data =
[[135 121 123 121 111 117 123 114]
 [128 150 111 134 126 125 135 132]
 [135 127 123 116 115 124 124 109]
 [133 149 112 129 129 124 134 131]
 [132 131 127 104 128 130 120 138]
 [140 132 122 123 138 121 148 127]
 [131 134 130 105 125 127 122 142]
 [136 126 123 115 114 115 125 109]
 [139 136 139 125 112 137 138 138]
 [134 144 110 126 129 124 138 127]
 [131 131 125  99 127 133 120 138]
 [146 132 130 125 137 120 143 127]
 [137 123 122 123 113 117 123 114]
 [136 125 125 118 113 119 118 112]
 [132 130 126 104 127 131 119 137]
 [133 141 112 127 131 122 143 129]]
The first entry, reading row by row is 135
The smallest entry in the first row -> 111
The bottom-right entry: 129
Report the 3rd largest entry.
148
The largest entry in the last column -> 142
Report the entry just right of the smallest entry.
127
Report the first entry in the row that holds the smallest entry.
131
Report the entry directly below the smallest entry.
125
The fourth entry, reading row by row: 121
Report the minimum.
99
Report the second entry on the diagonal from the top-right corner.
135
The last entry of the largest entry's row: 132
Report the entry directly below the largest entry.
127
Report the 5th entry from the end, reading row by row.
127
The first entry on the diagonal from the top-right corner -> 114
The largest entry in the first column -> 146
Report the entry directly above 116.
134
Report the third entry on the diagonal from the top-right corner.
124
Report the entry just left of the largest entry.
128
Report the 2nd largest entry.
149
The entry just left of 148: 121
Report the bottom-left entry.
133
Report the entry directly above the largest entry.
121
The third entry from the end, reading row by row is 122
Report the largest entry in the last row.
143
The last entry in the row that holds the smallest entry -> 138

Questions about the array below. Indices start at 1.
1) Which number is the entry at row 3, column 3?
2) Which number is the bottom-right entry?
3) Which number is the entry in the top-right corner?
4) Which number is the bottom-left entry?
5) Which number is the entry in row 1 and column 1?
6) Which number is the entry at row 1, column 3?
7) Which number is the entry at row 1, column 2?
8) Which number is the entry in row 2 and column 2?
122  126  143  130  134  126  125  125  124  128  128  131  119  126  130  148
143  121  132  121  129  127  134  129  137  127  127  133  137  124  116  127
127  139  131  148  135  126  118  130  126  126  128  135  125  138  132  128
127  130  133  122  138  120  128  128  146  128  130  120  136  114  128  126
132  119  145  127  124  125  134  131  125  130  128  122  136  114  121  132
108  135  134  128  134  126  126  126  130  127  117  130  133  127  138  118
129  124  132  127  122  119  115  112  123  127  129  138  132  135  131  135
138  127  124  129  130  121  130  115  127  133  128  121  131  128  108  131
126  126  129  113  127  143  135  123  115  127  126  127  134  127  127  116
128  137  134  143  132  127  126  122  116  129  125  118  132  130  123  126
122  131  131  127  129  117  114  130  131  126  133  130  133  128  147  127
130  130  142  129  132  143  124  140  122  116  135  135  134  127  129  126
129  123  132  127  122  119  114  113  123  127  129  138  132  135  131  135
128  130  126  129  111  125  130  133  121  131  129  103  134  126  128  117
129  131  133  135  140  128  127  127  121  128  136  121  113  128  123  139
1) 131
2) 139
3) 148
4) 129
5) 122
6) 143
7) 126
8) 121

B =
[[148 150 156 149]
 [120 120 123 120]]
Indices start at 1.
Which number is the entry at row 1, column 3?
Answer: 156
The top-right entry -> 149
Which number is the entry at row 2, column 1?
Answer: 120

Questions about the row below.
1) Report the fourth entry from the end.
2) Report the entry just left of the largest entry.
3) Report the entry just left of the centre entry.
124,124,128,115,126,131,103
1) 115
2) 126
3) 128

[[133, 134, 130, 130, 128, 129, 118, 124, 135, 129, 132],
 [136, 122, 130, 127, 126, 132, 111, 122, 132, 125, 130],
 [121, 125, 126, 129, 128, 129, 109, 131, 122, 127, 132],
 [125, 124, 135, 126, 131, 128, 124, 129, 129, 133, 141],
 [134, 134, 128, 126, 136, 127, 108, 126, 132, 129, 129],
 [139, 126, 131, 129, 127, 125, 102, 119, 130, 129, 126]]
Counting starts at 1.
The bottom-right entry: 126
The entry in row 1 and column 1? 133
The entry at row 2, column 1? 136
The entry in the bottom-left corner? 139
The top entry of the column that holds the smallest entry: 118
The entry at row 1, column 2: 134
The entry just left of the smallest entry? 125
The entry in row 1 and column 3? 130
The entry directly above 119? 126
The entry in row 3 and column 1? 121
The entry at row 3, column 2: 125
The entry in row 2 and column 3 is 130
The entry at row 2, column 2? 122
The maximum? 141
The entry just right of the smallest entry? 119
The entry directly above the smallest entry? 108
The minimum -> 102
